Each named move below is a turn or a mirror, shown by a few rows before and after it. Which moves, in which order, take the first row of each later pair to the second? The first pair is answered.
move ribul:
[ 69.7  -5.4   7.5  11.5 -15.9  -7.1   4.0 -43.4 -15.3 -67.2   8.6 -26.3
   8.3   3.8  16.0  19.0]  ->  [ 64.3 -24.2   0.2   7.2  -2.5  -4.7  35.5 -29.9 -38.3 -61.4   6.9 -20.6
   0.1   6.4  13.1  17.2]
[  8.6  25.1  19.2  -1.6   2.5   3.5 -33.5 -11.9  23.3  -8.2  -8.0   4.6
  12.0  20.5  -1.7  20.0]  ->  [ -0.1 -11.0   2.7 -13.4  29.6   7.0  25.2  12.5 -25.4  -0.6  -8.6  17.9
  -1.0  25.2  -6.7  18.3]
[  0.8  20.7  11.5   8.1 -21.4   1.2 -28.5 -11.0  37.2  -6.5  -5.0 -13.7
   0.7   3.4   2.8  18.5]  ->  [ -9.6 -21.4  -7.2  -4.2  11.8   7.5  41.2  19.7 -18.7   2.8  -8.8   4.4
 -15.6   7.1  -6.1  16.2]
move masul:
[ -1.2   1.3  -4.1  29.3   6.7   9.2   9.3  39.8 -31.1  -5.0  21.3  21.4
   6.9  -0.5  -3.9  -5.9]  ->  [ -0.3   0.9  -1.8  28.2   8.5  11.0  10.2  41.5 -31.5  -1.9  20.7  20.7
   7.3   0.1  -3.8  -7.1]
[ 50.2   9.4  33.0 -40.7 -63.2  -4.1  17.5 -25.7  39.5  -6.6  -4.0 -13.3
   2.6 -10.9  -6.3  29.7]  ->  [ 50.8   9.4  34.2 -41.4 -64.7  -6.5  14.3 -28.5  37.1  -8.6  -0.9 -10.1
   3.2 -13.2  -8.5  23.1]
[ -2.0   7.4  -5.5  14.2  -6.8   4.4   0.2 -14.4  -2.4 -10.3  -4.2   8.9
  13.7 -18.9   6.9  25.4]  ->  [  6.1   5.7  -8.0  10.5  -8.3  -1.3  -8.0 -22.3 -11.2 -10.2   5.1  13.2
  15.1 -22.0   0.6   8.3]
move todo:
[-15.7  28.2 -32.3  36.6   4.9   2.1  -7.1 -12.1  10.2 -10.4 -21.1  11.8
  11.4  -8.7  12.3  32.5]  ->  [ 13.5   1.4 -29.2  22.2  -4.0  -1.9  13.7 -29.3  -4.8 -37.2 -28.1  -5.2
  -9.7   1.1  12.0  31.1]
[-16.5   0.7 -19.7  25.4   5.0   8.1 -19.9  12.0  -5.0 -30.9  12.4  -6.4
  -0.6  -4.4  11.1  26.2]  ->  [ -7.5  -9.1 -19.3  21.6   1.3   7.7 -12.5   6.0 -10.2 -39.7   8.0 -12.6
 -10.0   0.7  11.6  25.1]
[ -2.5   0.1  15.4 -34.0   2.4  -2.2  11.3   6.7  -6.0  34.4  13.3   5.9
  19.3  -2.5 -15.2 -24.7]  ->  [  8.5  -8.7  16.7 -37.0  -0.4  -5.7  18.3   0.3 -11.1  25.3   9.5   0.3
   8.7   2.5 -13.8 -24.0]
[  4.2  -0.2  -1.2  14.8   8.2   7.8 -14.4  17.0   7.7  18.3  15.7  -4.4
  -1.9  17.9  -6.4  -7.7]  ->  [ 19.4 -11.3  -0.3   7.8   3.8   6.2  -3.4   9.4  -1.7   5.9  13.1 -13.2
 -14.0  22.4  -7.7 -10.1]
move Rok:
[-11.2   6.1   0.2   3.9  11.1   4.2  -6.9  12.9  -6.9  16.5  12.4  15.9
  13.9  -4.0  -4.9 -12.5]  ->  [ -3.5 -11.2  -2.5   3.6  16.8   5.3   6.9  11.2 -23.9   6.7   6.6  10.2
  -2.5   6.9  -5.1 -12.4]
[  8.5  -2.9  11.6 -14.2  -6.6  -9.3  -2.6  10.2   2.5  16.1   9.3  19.9
  36.9 -42.9  -9.1  -3.4]  ->  [ 12.5 -21.9   5.2  -9.3   6.1 -15.5 -17.4   4.2 -25.4   6.4  19.7  13.1
  21.6 -24.7 -10.5 -29.8]
[ 14.0  10.7  -6.5 -21.2 -18.2 -11.2  16.7  -6.6   6.5  10.3   7.6  36.5
  34.9 -40.1 -12.5  -7.9]  ->  [ 16.0  -2.2 -13.2 -15.6  -1.5 -20.5  -8.5 -13.1 -19.7   5.0  21.4  30.8
  24.7 -22.4 -15.0 -43.4]
[ -5.6 -12.9  15.2  -7.2 -26.8   9.2  17.5  -3.1  14.8   0.9  -9.2 -23.5
   0.4   3.3   4.2  19.9]  ->  [-13.7   5.5  17.2  -3.1 -27.3   4.5 -15.3  -4.4  24.5  13.4   4.0 -16.9
  16.5  -1.3   1.5  -0.2]
Now pairs of rows:
(2 to 3 moves a pair)
[ -3.3  17.3 -14.8  38.7   8.1  -6.5 -49.8 -32.2  24.6 -34.2 -12.9   2.9
  -3.2  -6.0  15.3  14.2]  ->  [ 20.1  -2.9 -20.3  28.1   4.7 -12.8 -22.9 -44.8   0.9 -53.4 -16.9   7.5
 -15.2 -12.1  12.0   8.7] => Rok, Rok, masul
[-24.6  12.3   5.7  48.9  28.3  17.4 -94.0 -31.4   5.6 -13.9  -5.2 -24.5
 -18.2  30.4  14.1 -15.1]  ->  [ 10.9 -34.1  10.8  22.7   8.2  30.7  14.0 -31.3  -5.8 -47.0 -47.8 -39.7
 -52.9  30.7  16.2  50.3] => todo, Rok, ribul
[-13.5  11.5 -13.7  -4.8 -24.2  18.0  18.7  25.8   2.1   9.5 -22.3   9.7
  -7.8 -29.5  11.8  62.9]  ->  [-24.1  33.6 -14.0   1.9 -14.9   2.7 -55.2  18.7   0.6  30.4  15.5  19.4
  13.6 -25.8   4.7   2.6] => Rok, masul
[-23.1   1.5   0.9  -2.3   4.6  18.9   9.4  28.8   2.0  19.8 -20.7   5.3
  -5.8  13.3  -0.1  16.5]  ->  [-17.2   8.6   6.9  -7.9  -5.6  17.3   8.7  25.4  11.6  25.7 -19.4   8.7
   2.8   5.9  -2.2  16.6] => todo, Rok, ribul
[-19.7   0.4 -13.9 -22.7   2.1  11.3  57.2  39.7  14.4   4.7 -19.4   7.5
  18.1  -4.6  -2.6  33.6]  ->  [-16.5  28.6  -7.5  -0.5   5.7  -9.1 -62.8   7.3  23.8  -0.8  19.2  -8.7
  24.2  15.2  -3.6 -37.1] => ribul, Rok
[ -6.5 -29.2  21.2 -19.5   1.8   5.8  51.8  23.6 -25.7  15.0  -5.7 -20.5
  -7.8  24.4  11.7   9.8]  ->  [-36.2  23.2  25.7   4.5   4.4   2.2 -26.5  25.3  13.3  41.3  15.1  -7.4
  27.9  12.3  14.5  -9.6] => todo, Rok, ribul
[ -7.0   7.6 -27.1  17.9  12.8 -26.7  32.7  -8.6 -13.5 -27.6 -13.9  41.4
  24.7 -34.0  -4.3  -8.0]  ->  [  5.0  23.5 -16.0  21.3  -6.7 -30.0   0.3 -30.4  12.3 -39.5 -16.1  27.0
  27.8 -34.1  -1.7  -8.3] => todo, ribul
[-13.7  16.8 -23.7  19.3  14.6  -9.6  17.5   6.5  -1.5   2.0  19.4  15.4
   5.3  -2.8   4.7  11.9]  ->  [  5.6  25.8 -12.4  17.9  -6.8 -14.9  -6.9 -18.0  18.9 -17.1  18.3  -2.8
   1.8  -0.9   7.6  12.8] => todo, ribul, todo
[ 29.6 -19.7  -0.4  -8.9 -36.5  -0.9  19.4 -35.2   2.2 -41.7 -14.4  -9.9
 -23.9  -7.0   9.2   3.2]  ->  [-40.6   3.3 -27.5  13.2  18.6   7.2   9.3  22.0 -18.1  24.9  10.8  40.7
  14.0 -23.2   5.4 -14.9] => todo, ribul, Rok
[ 18.6  -5.9  21.5 -19.5 -42.0  -1.7 -10.2 -39.1  13.8 -22.0 -29.7 -37.7
 -30.9  38.9  10.2   3.1]  ->  [ 16.1  -0.9  19.0 -15.2 -35.1  -5.7 -35.7 -41.3   9.6 -18.2 -15.9 -35.7
 -27.7  42.2   8.8 -18.7] => Rok, Rok, Rok
[  3.4   3.0  10.0 -10.5  -0.7 -10.9  -9.8   2.7 -10.4   0.9  14.2 -11.1
  -1.2   7.8   2.4 -28.1]  ->  [  1.9   7.0  14.0 -15.6 -11.5  -1.3  25.8  11.9   4.9   1.8  -3.6  -9.6
   1.3  -4.7   4.7  12.7] => todo, Rok, Rok
[ 20.8 -16.4  26.7 -26.6  -1.1   8.5  13.9 -25.5 -28.9 -14.6 -16.2 -35.2
 -12.0  41.7 -12.6   7.4]  ->  [ -5.0  35.5  34.9 -29.0 -16.3  12.9 -15.1 -10.0  15.1  35.0  -3.3  -3.3
  40.8   2.7 -16.4  11.3] => Rok, ribul, Rok
[  1.8  16.0  17.9  36.1  19.3 -15.9  -5.2  -8.3 -21.4 -28.8 -13.2   3.7
  -0.9 -14.3 -11.2  -0.3]  ->  [  4.1  25.4  28.1  21.5   1.5  -8.7  13.7  -3.7  -1.3 -18.3 -17.5   8.3
  11.4 -30.0 -12.9  20.0] => masul, Rok, Rok
[ 17.8 -26.7 -19.1  -9.7  13.6 -10.7  40.7   8.4 -57.4  -0.4  -0.8  42.0
   4.1 -26.7 -13.6 -15.6]  ->  [ 51.0  14.9   8.6  -0.6 -35.5 -18.8 -37.5 -43.5   6.4 -31.5  -1.5   6.1
  12.7 -24.9  -5.8 -13.5] => ribul, todo
[ -3.0   4.3  16.4   8.9  -3.9  -0.8  11.0  -5.3  21.1   9.0  -8.3   3.4
   5.0 -11.4   8.8  11.4]  ->  [-1.6 -6.8 12.3  5.2  2.3  0.7 27.6 -0.9  8.0  7.8 -9.7  3.9 -2.0 -8.6
  7.5 11.2] => ribul, todo
[ 29.2 -16.2  14.8 -11.7 -16.5 -22.1 -12.3 -20.9   4.3 -15.2  19.1 -29.8
  -0.2  10.8  -5.6 -15.0]  ->  [ 24.7  -0.7  18.9 -13.1 -21.4 -22.2 -22.0 -19.0  18.9  -4.6  23.9 -23.8
  13.7   2.4  -6.0 -14.4] => Rok, Rok, Rok
[ 14.5 -10.8   7.6  18.2  11.3   3.3  -8.1 -22.3  -9.3 -39.6 -20.5 -36.0
 -23.5 -14.3   7.3  14.9]  ->  [-15.0   0.9  -3.4  38.3  38.0   6.6 -37.2  -6.3 -13.8 -18.4  -7.4 -22.0
 -12.3 -13.8   8.2  -0.6] => todo, Rok
[  6.3   0.5 -23.1  26.4  17.3 -17.1 -13.6  21.2  -6.5 -10.7  -1.6  18.3
 -20.9   3.7  -0.5 -18.8]  ->  [ 19.3  -4.6 -23.1  17.4   1.3 -14.6  16.6  15.1  -4.3 -23.3 -14.0  22.2
 -22.0 -12.3  -4.0   2.5] => todo, Rok, masul
[-13.0 -21.3  -2.9 -10.2 -14.6   1.1  -5.3 -29.2 -21.4 -22.8  -6.6  -7.4
  -6.2  28.8 -26.3 -16.2]  ->  [-42.0  13.7  -2.7  -0.5 -20.5  13.3   2.2  -6.1  14.6   5.5 -14.9  14.3
  22.3   1.4 -23.0  21.6] => Rok, todo
[ -1.3   4.9  -3.0   7.9  -4.4   9.4  21.6   1.9   7.7 -12.3 -15.3   1.2
   2.9 -15.4   6.8  22.5]  ->  [-13.1  -3.4 -12.2   7.0  15.2   6.6  18.6  13.2 -19.4   4.3   0.8  14.2
   4.2 -12.0   0.5  -5.6] => ribul, Rok, ribul
[-31.3  27.4   6.5   9.4 -20.4  23.9   3.4  18.1  25.8   1.0 -15.3 -29.6
 -14.7  42.4   9.7  23.4]  ->  [-21.2   7.3   4.7   0.7 -17.4  23.7  25.4  19.5   8.4  -7.3 -19.0 -33.4
 -27.8  49.1   7.3  22.4] => todo, ribul
[ 13.6  15.5   6.1 -15.5 -12.8 -11.0 -16.5 -10.2   2.8   5.6  26.9  20.1
  15.9 -22.9  -0.8 -23.2]  ->  [ 17.3  13.3   8.7 -22.9 -21.2  -5.3  17.2  -5.6  13.7   4.5  10.0  20.9
  16.9 -31.5   1.8   7.9] => Rok, Rok, Rok
[  1.3  34.0  -9.6  35.3   1.7 -12.9 -50.3 -12.3  17.8 -15.0  -5.4  -0.7
   5.1 -15.1  10.2  11.5]  ->  [ 31.0  12.3  -3.5  18.6 -15.4 -11.7 -17.0 -27.3  13.6 -39.3 -21.7 -15.2
 -16.0 -10.5   9.2  25.0] => todo, Rok
[  2.4 -24.1 -16.9 -13.5   4.8   5.4  15.9   6.9 -44.4  -4.1   7.6  -2.0
 -12.6   8.3  -6.8 -15.4]  ->  [  5.2  22.1   2.8 -10.8 -35.9   9.8  -2.2  -6.2  23.4  -0.7  -7.5  -4.4
  13.4 -17.2   1.3  24.4] => Rok, ribul
[ 24.7 -13.1   8.7 -34.2 -11.4  -9.2 -16.3   9.7 -27.1  -1.8  13.9  -2.2
   0.0   5.2   1.1 -16.1]  ->  [ 30.3 -15.8  12.8 -37.9 -19.1  -4.7   2.4   6.8 -19.8 -10.7   1.9  -8.0
  -6.6   4.6   4.6   6.1] => ribul, Rok
[  1.1  15.3  11.3  -1.3 -27.9  -7.1 -20.6  -3.0  22.8  -1.4   3.0 -17.4
   5.0 -10.4  -3.7   2.4]  ->  [-23.0  18.5   0.4  17.6  -5.3  -3.9 -25.3  17.1  13.2  10.2   4.4  -5.5
  10.1  -8.1  -1.1   0.4] => Rok, Rok, todo
[ -5.4  18.5  -8.1  26.2   8.5  -3.7 -36.6 -12.7   5.4 -10.9   7.4   4.3
   8.0  -8.6   8.6  -6.0]  ->  [ 19.9  -2.4  -1.0  10.4  -9.5  -0.8   5.5 -24.2   4.0 -35.4 -13.0 -10.0
 -10.1  -6.9   8.9  18.5] => todo, Rok
[-18.6  33.6 -19.1  12.0  -7.0  -2.5 -14.4  17.6  11.3  21.7  12.1  43.6
  24.7 -13.0   6.0   5.5]  ->  [ 21.2 -11.8 -20.8   9.5  -1.9 -18.9 -24.5 -14.8 -31.5 -23.6  14.2   8.6
 -20.8  24.6   4.4 -30.6] => Rok, ribul, todo
